Each row is where one point has got to under a steady rotation. How many steps took it there?
The counts run from 0 to 236.
-195 54 154 253 -265 -276 115 281 -290 -416 -33 -91 -49 270 -103 -45 22
 -364 -400 -76 -100 15 -190 -217 437 156 187 -86 -445 361 65 141 -98 377
 606 -75 -5 -56 134 -132 21 -298 -61 -90 243 169 95 310 86 143 -95 -180
 51 -25 -108 262 124 -254 -63 346 -408 -188 499 -11 -185 -60 68 145 -126
 -239 -> 85
-196 6 87 209 -215 -257 132 282 -307 -413 -7 -103 -58 253 2 -53 67 -352
 -405 -54 -105 4 -187 -168 400 118 163 -76 -459 410 30 186 -36 370 528
 -79 4 -7 67 -141 -15 -370 -34 -74 217 187 4 340 120 138 -125 -202 -32
 -86 -155 302 200 -210 13 296 -320 -177 519 -100 -168 -83 60 147 -86
 -290 -> 84
-15 99 -136 1 -131 -204 8 383 -461 392 -163 70 362 -186 -109 227 -314
 172 -163 112 291 -64 -335 213 -41 -430 -100 89 209 278 -1 -109 -197 -64
 -242 -200 -188 317 -9 226 21 474 39 84 148 70 214 250 -152 -27 64 -73
 160 60 134 -40 358 4 592 -189 -25 327 135 389 226 255 -61 160 -133 -257 -> 145
22 130 -77 -17 304 -54 209 228 -374 413 -118 -201 201 270 130 -77 -92
 115 -268 -361 -89 151 148 26 115 105 -61 515 56 215 234 277 -279 -10
 -98 -531 93 -191 -2 302 264 218 -121 265 124 -83 313 259 156 126 -33 5
 154 -109 164 -247 288 -271 485 106 -458 230 -73 67 39 228 183 -108 -218
 -333 -> 184
-163 191 251 -297 -168 -202 -172 45 -158 -7 -74 -425 138 -46 -696 65
 -158 -14 -259 -234 -172 -204 -165 -1 304 5 190 -331 309 -264 -203 44
 -105 -64 451 344 -230 130 -16 -269 -24 254 11 -195 234 152 -99 1 195
 -247 -198 -215 159 144 226 18 255 232 -209 -44 -476 -42 349 356 -130
 -149 83 310 193 -7 -> 126
-212 -155 219 -275 -136 -207 -166 226 -289 70 -18 -6 105 -166 -409 102
 -63 -291 -501 114 -272 -264 -264 348 69 -306 163 -365 22 373 -159 -88
 92 183 392 146 -379 135 -58 -163 -81 -102 -5 -96 187 119 -32 394 418
 -66 -131 -308 118 262 -35 292 437 83 20 -152 -144 -128 451 54 -150 -129
 -126 123 358 -203 -> 120
32 203 5 -136 -63 -136 -20 86 -345 569 -60 -5 317 -217 -188 129 -340 61
 -288 -47 159 96 -387 271 -18 -359 9 183 306 216 82 -191 -351 -82 -59
 -272 -283 -20 114 144 -96 621 -155 -52 141 -82 273 322 12 -237 61 29
 324 -21 261 12 171 -87 664 -283 -26 197 151 194 219 221 -12 134 -121
 -146 -> 148
129 277 216 23 -86 -343 -34 292 -244 42 -403 -192 -106 -36 -157 -4 151
 -257 -26 366 380 -253 -488 60 353 -474 281 16 -68 279 -139 -57 69 134
 -136 -28 -315 -116 197 -98 -337 171 101 -283 342 278 217 491 -148 -150
 -63 25 -36 -108 -300 176 56 85 416 -133 -94 216 -41 -218 238 14 -254
 296 -123 -219 -> 109
-8 108 -133 -367 -135 18 -389 -253 -90 650 204 -28 148 -100 -95 -26 -270
 -4 -336 -266 -240 59 -104 423 -150 -280 36 -46 531 -69 222 21 -114 -107
 -2 50 -333 -165 -51 99 -51 462 -169 -224 124 -172 -66 316 374 -214 69
 -159 247 172 117 -85 239 -36 606 -84 41 55 -42 94 206 195 129 -24 138
 -251 -> 153
100 214 -168 25 -459 -155 -126 -135 31 -312 190 -330 -101 407 307 -339
 144 -370 -123 -51 -173 -39 -124 -93 291 -136 240 -28 -172 -32 -6 231
 163 183 141 140 61 -301 -65 -200 -273 -392 -221 -377 117 99 -70 461 225
 -43 -104 -186 -380 -258 -337 130 64 -69 474 131 -99 -83 70 -528 -68 23
 59 83 -68 -235 -> 77
86 233 -219 -190 51 -37 -138 97 -127 274 -57 -15 -63 204 198 -77 184
 -175 -127 -478 -277 -126 101 146 -232 107 347 123 6 133 439 572 146 378
 -202 -287 -19 -281 -219 130 160 -216 133 -57 277 -54 -338 296 55 77 93
 -23 137 153 -468 -6 -36 -138 362 299 152 -84 -325 -206 101 118 192 -171
 -167 -456 -> 194
65 296 -212 -180 53 -164 -46 175 -191 225 -103 55 -97 125 145 7 209 -230
 -166 -530 -182 -197 -42 39 -198 126 428 164 33 320 403 560 119 429 -147
 -391 42 -224 -191 26 187 -266 167 45 307 -11 -359 357 -42 111 44 27 173
 54 -460 120 -52 -191 268 193 274 -228 -204 -219 -71 4 139 -87 -162 -338 -> 196
230 116 -163 -366 64 49 37 121 -228 611 -305 -471 350 15 -125 -300 -72
 182 -108 -344 -296 162 -151 -44 -330 30 343 229 227 62 101 -102 -452
 410 105 -247 -155 32 -406 -118 -27 -114 141 108 124 -170 -42 -61 -12
 130 77 51 -112 -434 4 -126 325 132 532 -204 -70 31 108 -181 -241 203
 112 -83 -16 -113 -> 33
114 282 66 -73 155 -1 44 -67 -177 408 -97 -313 115 287 49 -157 0 8 -211
 -496 -173 245 99 32 143 109 109 553 101 -73 352 390 -359 85 -51 -429 -1
 -438 102 213 161 282 -161 3 209 -133 199 246 49 -29 48 138 265 -87 -4
 -221 -91 -246 462 156 -386 156 -216 -118 88 211 255 -114 -359 -307 -> 187
-134 198 -98 -159 -83 -127 -116 447 -486 208 50 -64 640 -197 -201 232
 -98 29 -240 -200 -285 -345 8 327 -45 -6 33 -69 141 -100 -115 454 -193
 128 -38 -82 -159 452 -448 244 326 113 242 173 265 58 -275 148 1 -69 -53
 54 318 337 -150 12 223 235 145 -6 150 161 253 306 -82 -3 44 146 -265
 -146 -> 6
58 580 219 -111 -422 -59 -255 342 -173 -157 9 -67 314 91 24 -249 304
 -203 -18 153 -180 -423 -22 172 -3 88 24 -183 -487 125 -104 266 187 221
 56 -175 -10 -2 -193 118 17 -73 116 -201 247 188 -368 468 94 -187 -115
 -2 161 384 -511 66 37 -36 308 219 79 117 -142 -245 248 34 -293 -11 -324
 -88 -> 231
-86 427 -218 334 -165 -10 121 71 -237 -50 174 -251 65 305 235 -119 -189
 -34 -215 -501 244 267 -49 -388 313 504 -105 188 -78 32 362 341 -252 -46
 343 -102 196 -21 19 82 123 204 49 -113 187 -23 -235 114 39 23 46 -23 30
 -153 172 -38 79 -427 329 530 -159 34 169 190 41 261 298 151 -431 -135 -> 50
175 312 -36 -122 -28 54 -91 -151 -26 399 10 -280 44 314 126 -235 21 -8
 -119 -509 -237 222 193 125 88 55 182 418 71 -185 461 443 -257 131 -70
 -288 -35 -466 2 160 152 184 -129 -197 268 -132 -1 265 75 -67 86 81 282
 36 -159 -178 -172 -190 496 242 -248 104 -317 -115 184 238 308 -115 -323
 -409 -> 189
-33 348 -169 228 -241 88 -16 111 -112 45 119 -274 -20 410 259 -167 -200
 -2 -113 -426 226 336 8 -313 155 465 -127 93 -205 110 450 224 -164 24
 298 -90 157 -36 20 80 22 233 133 -170 270 -16 -320 85 154 40 74 -143 46
 -71 137 -117 42 -392 380 607 -204 45 5 298 249 357 306 57 -391 -261 -> 52
-187 118 206 206 -337 -265 109 204 -225 -407 -28 -199 -19 295 -190 -49
 -48 -251 -315 -116 -96 33 -211 -254 458 236 149 -105 -463 329 48 69
 -147 349 647 -84 10 -60 165 -210 48 -184 -94 -127 238 203 80 258 55 84
 -125 -210 128 9 -80 249 69 -231 -128 337 -446 -200 469 56 -152 -41 58
 145 -114 -251 -> 86
-95 43 -204 -239 324 -177 -58 -21 -349 445 3 -52 -128 -95 -252 201 -52
 -74 -448 -691 -148 -30 -218 133 -105 -40 479 121 760 -17 301 405 -123
 72 89 120 -204 -75 -175 -131 69 -2 159 82 298 -74 -257 70 169 6 39 19
 159 -90 54 17 304 115 163 -153 127 -209 157 110 -257 -41 212 256 151
 -176 -> 160
44 163 106 -235 111 60 -87 354 -121 -12 -117 -353 245 23 -512 103 49 30
 -188 -152 -99 -105 -113 -6 153 -42 39 -408 209 -200 -344 161 46 -146 38
 234 -202 334 -235 -187 -219 154 297 -47 332 240 -301 -126 190 -263 -323
 -208 -226 167 150 -150 130 663 72 -53 -392 149 52 532 283 64 83 201
 -109 -163 -> 131
-90 149 -99 -234 -166 -138 -228 378 -377 227 54 -85 697 -222 -193 169
 -93 23 -180 -136 -391 -306 15 374 -29 -97 34 -77 107 -176 -88 451 -173
 84 -58 3 -136 452 -465 291 319 28 196 97 254 55 -317 122 9 -25 -45 24
 296 400 -181 37 199 294 131 8 106 168 223 318 -82 6 89 110 -264 -187 -> 5
169 415 -68 -280 -82 -292 -40 204 -62 127 -237 -270 -246 387 -56 -453
 110 121 148 -181 -78 -344 55 -337 -201 126 285 113 -79 196 226 94 80
 369 -196 -295 125 -373 -85 -82 90 -154 -88 45 151 79 -17 257 -3 161 -39
 -165 -154 -317 -341 -207 478 -237 460 -47 -339 173 -356 -324 -53 115
 -320 -10 230 -136 -> 68
-31 490 493 -118 -355 -198 -124 353 143 -210 133 -148 -130 282 -352 -97
 265 -107 193 -182 19 -285 -161 18 314 -152 132 272 -159 -9 -24 177 341
 -222 -81 -100 194 -259 237 -121 -115 49 -129 -41 410 261 31 177 14 -62
 -404 -70 260 207 -406 -109 200 231 -14 -133 -271 125 -310 292 167 -199
 -360 254 -167 44 -> 100
37 188 -431 -221 -53 -229 -40 -149 -177 249 -91 -366 -9 50 -238 137 -258
 35 -115 -690 15 15 -183 -237 17 27 432 -76 760 -267 273 356 -172 117 66
 262 -51 93 -262 -162 46 87 218 -58 243 32 -342 -125 -115 13 128 -71 -17
 -289 134 -2 98 115 143 55 7 -162 147 264 -264 25 396 225 57 -246 -> 164
34 417 -190 -179 -108 -305 34 108 -203 102 -132 -31 -93 149 119 74 160
 -257 -88 -609 -32 -202 -181 -102 -114 189 499 166 99 372 408 479 64 406
 -37 -391 131 -221 -141 -49 148 -201 148 100 228 19 -258 329 -137 70 0
 25 267 -63 -424 221 -42 -299 195 159 324 -327 -68 -172 -272 -101 112
 -63 -114 -212 -> 198
45 353 125 -156 -395 -51 -96 182 144 234 133 -41 -230 353 -114 -317 76
 65 186 -585 -49 113 -173 -174 -226 113 206 507 -193 314 503 -74 74 176
 154 -456 306 -406 170 -79 97 -96 -130 40 284 -105 -68 100 12 281 -55
 -123 381 -108 -372 -102 268 -250 239 31 -90 -106 -290 257 -39 18 -101
 -31 -6 -71 -> 62
-15 170 -349 -220 20 -267 -30 -138 -250 293 -56 -302 -40 -5 -279 174
 -225 -23 -191 -744 -24 28 -210 -171 36 46 476 22 770 -211 311 367 -171
 108 118 229 -120 33 -212 -185 88 47 167 -4 282 -27 -295 -76 -49 -32 97
 -26 47 -263 115 -24 110 85 102 29 12 -196 146 219 -322 -18 355 277 44
 -193 -> 163
82 365 45 -234 -463 -182 -148 148 152 233 46 -135 -294 406 -98 -400 4
 179 288 -432 -42 -89 -30 -197 -225 94 237 392 -119 161 504 -19 110 198
 25 -244 292 -409 68 -86 151 -121 -163 41 250 -11 -40 129 -16 310 -20
 -160 262 -128 -416 -193 393 -336 278 20 -203 32 -360 116 -118 17 -182
 21 127 -111 -> 64
-111 119 -281 -254 264 -234 -33 -34 -325 370 -1 -100 -117 -111 -271 243
 -104 -40 -386 -755 -95 -53 -259 34 -22 31 481 110 804 -89 318 408 -139
 85 125 132 -186 -36 -183 -200 78 25 144 68 278 -87 -241 9 86 10 35 25
 134 -176 67 1 261 134 130 -117 101 -241 166 184 -304 -68 264 293 120
 -173 -> 161
-10 285 -456 -94 -295 -2 -114 94 -222 79 416 -222 443 247 286 -249 -88
 -2 -247 -496 -415 -49 145 0 -73 210 1 63 133 -250 -25 433 -118 73 58 36
 217 131 -507 83 127 -303 -81 31 3 -85 -437 173 189 28 -71 -66 -261 -140
 -143 -134 370 48 568 28 131 44 182 -188 -247 163 147 36 -168 -14 -> 41
173 116 -417 -88 -285 73 236 165 -156 65 167 -193 477 271 124 216 -178
 -68 -170 -626 -60 351 -354 -159 -22 86 28 126 160 306 -19 36 -102 -106
 -60 -397 285 220 -239 -111 -255 -110 21 247 51 -26 -113 -19 -134 39
 -151 -133 -183 -318 206 8 29 265 499 -117 121 -270 211 448 -28 123 458
 -128 -239 -100 -> 173
261 206 123 -183 -224 83 201 107 83 -140 -89 -567 129 433 195 -233 264
 -325 -130 -314 -38 230 -59 -109 357 187 48 215 -247 517 -18 -14 129
 -133 334 -393 279 -221 0 -302 -435 -206 34 112 61 95 155 316 402 74
 -247 -196 -134 -309 117 60 161 -55 176 85 -191 -289 53 -116 -207 -177
 232 -267 62 -20 -> 211
210 417 -67 -213 30 -240 38 215 -138 180 -318 -261 -264 366 -46 -411 145
 90 78 -165 -26 -332 4 -288 -163 113 335 136 -84 221 160 88 77 318 -173
 -270 92 -403 -107 -108 28 -224 -77 9 195 109 7 285 -36 81 -62 -123 -240
 -379 -307 -156 432 -167 523 -71 -322 131 -325 -413 -75 153 -305 -24 176
 -134 -> 69
146 -24 -206 -209 -299 -43 -218 62 17 582 -35 -451 -1 -17 39 -128 -258
 102 143 -389 233 204 -188 136 -117 -252 182 459 437 130 596 -118 -63
 -76 192 82 -32 25 -140 -85 -24 157 196 19 303 -103 5 -30 176 381 248
 -121 226 -211 35 -68 466 -166 246 9 121 36 -12 357 -296 33 243 67 233
 -166 -> 26
35 207 -15 -261 -193 -18 -268 -228 -111 634 129 -72 200 -133 -179 -27
 -335 -4 -300 -226 -65 175 -245 378 -65 -302 21 103 474 -6 170 -130 -272
 -121 24 -101 -333 -199 98 58 -111 612 -222 -255 96 -148 50 338 213 -309
 67 -60 359 93 209 -26 143 -90 652 -179 44 114 25 80 210 187 122 51 23
 -174 -> 151
-37 2 -192 -412 92 31 -369 -109 -177 639 184 20 33 -128 -74 55 -164 -35
 -422 -370 -280 -51 -37 459 -228 -259 107 -93 585 -1 278 186 -16 -44 -55
 121 -362 -131 -139 48 9 209 -44 -169 180 -198 -253 285 487 -126 16 -177
 164 180 54 -74 348 17 482 -129 72 -5 -56 89 129 130 131 -14 263 -288 -> 155
81 86 120 -118 -581 -198 -338 -100 -8 29 -36 -198 91 -112 -155 -91 -104
 -344 -109 326 13 -79 -429 350 268 -559 210 -212 -21 134 -86 -212 88 127
 184 221 -397 -104 117 -163 -399 143 -128 -515 215 199 105 490 165 -232
 -18 -204 96 135 -185 322 -43 25 412 -75 49 -25 258 -167 126 -36 -20 109
 59 -223 -> 114
